0: [130 130 137 145 158 170 176 174 173 163 151 143 128 116 105  99 104  96
  96 100 100 100  98 100 105 103 106 107 110 105 110 115]
1: [175 184 198 207 198 192 186 169 158 144 133 120 109 113  98 100  99  96
 100  97 108 102 103 107 104 107 110 105 106 110 113 118]
2: [121 120 120 117 117 113 114 117 115 111 113 113 111 110 103  97  98 101
 102 108 108 111 120 136 153 168 184 195 211 211 216 212]
3: [167 177 193 196 210 210 191 179 172 153 138 128 117 110 108 103 102  97
  95  97 101 101 102 103 105 103 105 105 109 111 115 120]
4: [141 145 164 180 195 216 223 227 225 207 187 169 148 130 117 106  99 102
 105  95 100 103 101  99 108 107 109 105 106 107 115 114]
5: [122 120 114 113 115 115 110 115 112 111 117 104 100 107 104 105  97 103
 109 116 122 138 153 167 189 198 212 215 213 209 196 190]
6: [119 117 110 118 118 117 111 116 113 113 112 110 105 105 105 107 118 127
 145 155 157 141 125 114 112 104 108 104 114 113 115 115]
7: [121 116 113 115 116 114 116 114 115 113 106 110 111 106 101  99 100 109
 106 110 110 122 130 146 154 168 174 185 180 182 179 164]
8: [119 120 119 121 120 117 114 114 121 109 113 111 114 105 103 103 102  96
 101 104  97 103 106 110 114 123 138 159 172 179 175 162]
9: [119 119 117 125 125 127 130 136 141 151 160 158 160 161 157 154 140 135
 128 125 115 115 109 111 105 105 107 102 107 113 115 117]
10: [127 119 117 115 120 114 114 116 117 123 131 142 158 170 166 141 127 110
 101 101 103 101 102 107 108 104 103 106 109 111 109 121]
11: [122 121 115 118 120 114 112 115 113 112 107 110 106 103 105 110 111 131
 152 178 204 217 208 194 173 144 127 120 113 109 113 114]
12: [119 119 118 119 122 116 119 126 134 151 174 192 205 224 219 213 201 182
 162 139 128 116 113 111 106 105 101 107 109 108 107 113]
13: [122 119 114 116 118 117 112 116 107 116 113 113 109 109 104 114 120 125
 132 148 164 177 189 202 205 205 193 187 173 164 155 143]
14: [121 118 117 119 116 110 113 116 115 116 112 106 102 107 105 106 112 118
 131 153 175 198 217 220 213 193 164 147 127 125 117 111]
15: [122 121 121 112 116 115 114 119 112 111 112 110 110 109 115 131 153 175
 183 181 166 140 125 116 110 109 108 106 108 111 109 113]
16: [128 134 140 151 163 172 192 197 203 206 203 197 181 169 153 139 124 119
 109 104 107 102 102 105 103 107 102 107 106 112 119 115]
17: [119 117 116 115 118 114 117 117 112 114 114 118 120 120 126 132 138 155
 164 172 181 183 180 176 162 150 144 138 125 128 121 114]
18: [123 120 114 113 116 120 123 122 128 130 135 147 169 179 191 208 213 226
 227 223 211 202 184 165 148 136 129 120 118 112 115 119]
19: [122 116 118 123 118 116 118 129 127 136 139 158 163 176 186 192 199 189
 196 183 165 153 145 133 128 119 115 110 108 109 113 120]
20: [125 118 116 119 114 112 113 117 120 116 114 116 118 117 132 133 153 170
 185 199 215 230 228 227 219 208 196 174 161 149 139 133]
21: [155 173 171 157 140 121 117 113 114 119 112 115 108 100 107 101  99  98
  98  97 104  96 103 103 104 101 106 107 110 111 110 114]
22: [157 156 156 141 129 114 119 114 115 115 110 110 101 109 105 103 101  98
 100  96  99 103 102 107 107 110 105 103 112 113 109 117]
23: [121 118 122 118 118 119 120 114 114 111 114 115 116 126 137 150 163 175
 196 203 193 189 180 160 138 131 124 118 115 111 113 122]
24: [120 118 118 117 115 115 112 114 110 108 110 107 107 106 102 104 105 111
 130 159 182 187 171 143 121 110 108 103 110 107 119 115]
25: [123 120 130 131 145 146 154 168 171 177 174 172 159 150 138 126 112 110
 105 101 106 104 100 103 102 105 108 106 109 111 111 119]
26: [116 119 117 114 119 118 114 116 112 112 112 111 110 109 108 104 108 108
 116 130 144 163 179 201 213 230 234 224 215 212 196 177]
27: [124 122 115 113 118 116 110 111 113 115 116 112 110 105 107 111 113 127
 133 145 156 166 170 168 172 158 147 145 129 128 123 126]
28: [121 116 119 115 118 111 115 111 117 121 132 150 177 202 193 172 143 121
 106  98 102  98 101 104 107 109 107 110 105 110 111 112]
29: [122 117 115 113 115 117 112 112 112 113 115 111 109 117 125 143 164 178
 186 174 153 129 120 105 107 109 105 109 108 111 117 120]
30: [138 141 149 159 167 176 185 190 189 182 176 162 154 146 129 118 113 110
 103 106  99 102 103 102 104 105 104 111 103 109 114 115]
31: [118 117 119 115 116 119 116 120 115 117 112 111 104 101 101  96  98  98
 105 101 106 111 116 130 140 161 167 181 184 183 175 162]
32: [131 135 141 149 164 170 177 178 167 158 151 132 121 116 106 100 105 100
 101 101 105 106 103 105 106 104 103 112 110 108 113 113]
33: [118 121 119 123 118 117 116 118 122 120 119 126 132 139 152 164 180 192
 201 203 200 191 181 165 155 136 131 120 114 114 114 114]
34: [120 121 118 116 116 112 119 118 116 111 110 109 108 104 103 102  97  97
 100 100  98 101 101 110 113 128 144 166 188 208 225 225]
35: [120 120 117 118 119 117 120 118 120 125 128 133 140 146 154 166 161 154
 152 146 132 130 114 110 110 110 110 111 110 111 113 116]
36: [119 117 115 119 118 112 120 122 121 125 128 133 142 140 147 148 141 143
 136 130 122 121 116 110 110 104 104 107 110 112 116 118]
37: [136 149 156 165 175 183 191 193 195 194 190 171 160 147 129 117 113 107
 106 100 105 105 105 103 101 104 105 110 107 112 116 119]
38: [165 179 190 201 209 210 207 196 175 164 148 132 126 114 109 103 102  99
 100  97  96  98 102 109 102 105 110 113 108 111 110 113]

[125 118 114 114 117 120 120 115 115 113 112 115 111 112 112 118 121 128
 137 147 157 157 165 159 157 152 137 130 125 118 121 118] 27
[123 123 117 119 116 117 118 116 115 114 116 116 115 125 133 134 147 162
 182 189 196 209 209 197 189 171 157 146 131 132 119 127] 17
[120 116 118 118 114 116 120 119 119 114 112 111 114 114 129 136 147 160
 176 180 191 187 178 169 161 150 136 123 114 118 117 115] 17
[118 119 121 117 116 118 116 115 117 111 111 110 107 101 106 100 102 107
 108 115 132 131 145 165 179 179 188 184 184 179 169 158] 7
[121 117 116 114 119 114 114 114 116 116 113 108 109 105 110 110 121 128
 140 163 180 201 205 213 197 183 166 145 129 124 121 117] 14
[118 124 116 113 113 112 110 114 115 118 114 109 107 104 105 101  97  98
  97 102 108 126 150 172 183 164 150 127 111 113 113 115] 27
[118 119 117 114 118 115 117 114 114 118 125 133 148 162 173 190 214 222
 225 223 212 200 182 161 150 139 123 116 116 110 109 119] 18
[123 117 114 119 118 113 116 113 110 118 119 128 136 145 152 163 167 160
 154 145 124 117 111 107 106 101 107 105 108 113 112 114] 35
[122 120 119 116 119 118 114 115 110 110 106 107 105 106 109 103 117 125
 139 159 182 196 214 217 214 202 180 165 151 136 126 127] 14
[122 119 113 113 120 117 118 118 116 118 110 113 113 108 109 117 125 154
 170 207 222 227 216 195 168 146 124 113 108 114 111 110] 11
[127 130 134 143 151 155 167 171 176 175 172 171 165 152 140 128 124 114
 110 106 102 107 102 108 106 100 106 106 111 108 110 115] 25
[119 123 120 117 119 117 117 113 114 114 107 110 110 108 109 105 113 111
 129 149 167 192 206 217 212 202 184 163 144 131 120 125] 14
[124 119 119 123 116 114 112 118 118 124 131 143 147 142 128 109 107  97
  98  98 103 100 105 104 102 109 106 103 107 112 114 115] 10
[122 118 118 120 114 108 120 110 113 114 107 113 103 109 104 101  97  95
  93 100 100 108 119 135 150 173 195 210 219 214 201 183] 2
[119 117 117 118 118 121 119 114 114 115 115 112 109 117 125 139 150 178
 187 201 200 188 172 147 134 122 116 108 104 111 116 112] 23
[116 120 113 118 114 115 116 115 118 112 112 110 109 108 102 101 103 100
 106 113 120 136 151 170 182 190 204 210 219 213 207 193] 5
[116 118 115 115 113 115 113 116 111 107 110 108 108 103 104  99 101  99
  94 100  98 100 101 108 119 128 142 167 193 224 239 242] 34
[113 121 117 115 119 116 122 122 127 136 144 151 167 185 197 212 220 229
 225 220 210 202 184 166 146 135 125 122 116 117 114 118] 18
[121 122 115 121 118 123 116 123 132 140 150 166 172 176 168 164 151 138
 126 113 106 106 108 104 103 102 105 104 110 108 109 117] 9
[118 118 120 119 122 119 113 113 113 118 115 112 108 109 105 106 113 117
 122 136 150 168 187 201 217 226 229 227 217 208 191 178] 26
[116 118 120 119 116 118 113 117 114 113 111 109 109 120 135 161 188 206
 204 187 160 126 112 106 110 103 108 104 106 107 112 119] 29
[117 121 127 140 160 193 221 237 234 211 176 152 126 111 104 100  97  96
  96  98 100  99 102  98 109 102 105 104 116 112 112 117] 4
[124 118 119 117 118 117 123 123 137 150 172 191 209 217 223 208 191 171
 146 126 115 106 109 108 106 105 109 106 108 114 112 114] 12
[120 118 115 115 117 118 117 118 116 120 129 138 149 159 165 168 169 161
 157 141 128 120 116 108 109 106 106 104 105 107 112 116] 35
[122 118 117 118 125 126 129 144 155 170 180 195 203 201 202 200 192 172
 161 145 136 126 122 116 107 112 108 108 106 111 113 114] 12
[122 125 114 116 113 113 115 119 116 115 111 110 112 103 103  99 103 104
  97 102 111 123 143 161 181 176 171 139 129 113 116 118] 27
[119 116 117 120 121 117 117 113 115 109 111 111 110 106 105 105 103  99
  96 102 106 103 114 125 146 164 193 213 224 218 210 193] 2
[123 119 110 116 120 120 119 119 111 118 118 124 141 165 174 183 183 176
 156 139 120 117 104 109 110 104 101 108 111 107 115 119] 35
[123 116 121 117 114 121 116 114 109 111 111 107 104 113 101 101  98  98
  95  99 103 101 106 108 115 127 144 159 173 182 179 167] 8
[121 122 115 116 114 112 115 116 112 111 112 114 109 103 107 105 106 111
 132 152 164 156 137 116 109 101 109 102 113 110 114 115] 6
[117 114 120 117 122 119 129 144 162 169 181 180 166 148 135 120 104 104
 100 102  95 104 107 104 106 109 112 101 106 113 114 117] 25
[120 129 126 135 147 161 168 178 185 188 184 175 160 154 130 119 113 105
 102  99 104 101 100 102 105 105 106 105 109 116 110 120] 25
[123 123 116 117 115 120 118 110 116 115 115 117 112 119 124 131 138 148
 167 179 199 211 218 217 213 200 194 180 160 151 138 134] 20
[123 123 116 120 113 118 114 114 111 107 110 111 103 108  99  99 102 101
  96  97  99 101 104 111 110 123 146 163 190 217 224 223] 34
[120 121 114 119 121 113 115 115 122 138 163 199 225 217 193 151 121 108
  92 102  97 100 101 104 102 103 108 107 113 108 112 114] 28
[121 119 117 112 116 117 113 115 114 112 112 115 110 101 104 102 115 123
 138 139 133 120 111 105 108 103 110 104 107 113 111 121] 6
[127 122 112 114 120 120 121 123 121 129 138 150 166 177 188 200 197 195
 183 166 152 138 129 119 114 109 108 109 110 111 116 115] 19
[124 118 118 114 119 115 111 118 116 113 115 111 104 108 102 101 101  99
 113 118 142 173 205 223 220 199 168 150 126 115 112 117] 14
[122 122 115 113 114 117 110 117 114 113 106 109 106 107  98 103 103 102
 106 110 115 128 135 155 164 175 188 188 178 175 160 158] 7
[118 113 121 115 119 113 116 116 120 124 139 155 178 204 222 220 208 183
 156 132 121 109 102 108 101 106 100 106 108 113 109 110] 12
[121 119 118 112 115 108 112 110 112 115 124 131 154 164 185 209 224 216
 205 185 160 142 122 115 110 106 104 107 110 108 112 116] 19
[121 120 120 117 114 120 115 114 115 114 110 106 107 111 104 104 100 101
  98 100  99 107 103 101 112 128 137 153 167 166 156 154] 8
[123 119 116 118 119 126 132 150 173 186 201 214 202 186 163 148 124 110
 103 101 103  98 106 107 103 106 108 113 110 110 113 114] 25
[122 120 114 117 114 119 114 114 109 108 109 111 109 103 103 105  99 100
  94  99  98 102 109 126 132 152 180 211 227 241 229 209] 2
[122 118 116 114 115 119 117 114 108 113 112 108 107 108 105 102 102  98
  98 104 107 120 133 135 150 168 187 198 206 212 212 208] 2
[122 116 122 115 115 111 114 115 115 109 115 113 104 106 106 105 107 119
 128 154 168 196 219 214 220 208 185 173 152 135 128 120] 14
[121 121 120 116 114 118 113 112 118 112 114 108 112 105 105 100  99 106
 101 105 113 122 134 148 157 173 195 207 210 218 210 205] 2
[121 122 121 116 115 117 120 114 114 112 104 105 108 107 104 113 120 130
 147 153 152 137 120 114 111 104 108 105 107 113 109 120] 6
[116 122 117 113 116 113 118 114 111 114 109 111 111 100  97 102 101  97
  95  95 107 111 112 129 139 150 164 177 182 181 182 177] 31
[114 118 116 119 112 114 117 118 118 117 124 133 145 154 185 202 219 224
 218 204 186 163 146 125 121 112 111 112 110 108 115 121] 19
[169 187 193 178 148 132 121 113 112 114 108 108 106 102 101 102  95 100
 101 100 100 105 104  99 103 104 104 109 112 109 115 112] 21
[139 151 167 187 201 214 224 229 218 206 190 173 145 133 120 107 107  97
  98 100 102 101 105 108 100 107 108 104 109 110 115 113] 4
[120 123 113 107 116 117 120 116 116 108 110 108 109 109 105 106  96 102
 107 115 122 139 151 161 175 187 190 181 173 162 156 145] 7
[117 123 117 122 118 115 117 117 115 110 114 114 111 110 106 102 101 101
  99 100 102 105 106 114 126 134 150 162 171 177 180 171] 8
[122 117 117 120 119 117 116 114 112 112 128 129 145 176 199 209 210 186
 164 139 117 109 106 109 106 101 107 110 112 104 114 115] 35
[128 118 118 117 114 115 113 115 116 111 101 104 112 103 101 103 100 109
 114 122 130 141 155 160 168 170 166 157 150 140 133 123] 27
[122 120 112 122 113 117 113 111 115 112 108 106 107 110 103 103  99  99
  99 107 112 118 126 139 148 169 190 209 221 233 237 239] 2
[125 120 119 117 115 119 116 118 127 142 163 179 200 222 225 215 195 169
 149 131 117 106 106 106 104 106 104 107 109 107 110 110] 12
[116 117 119 117 111 114 116 117 114 111 109 112 114 107 117 120 127 132
 138 152 162 168 171 166 164 151 146 135 129 123 121 124] 27
[125 118 115 112 113 115 110 107 116 112 109 110 106 112 118 129 137 141
 132 116 102 105 109 104 104 106 105 110 107 112 113 113] 36
[125 129 125 131 145 149 162 174 190 205 210 209 214 198 189 172 156 142
 132 124 112 114 108 110 110 104 112 109 104 107 112 118] 16
[120 119 117 117 116 114 114 115 114 114 111 107 103 110 104 115 120 133
 150 177 204 213 207 181 161 138 128 115 113 108 118 117] 11
[120 117 114 118 115 118 118 119 116 118 130 145 164 172 169 147 126 111
 101 104 101  99 108 108 102  99 106 109 107 112 114 117] 10
[117 120 123 119 116 120 111 118 111 112 117 112 114 118 122 126 148 166
 182 197 192 198 189 164 146 135 124 116 106 114 116 112] 23
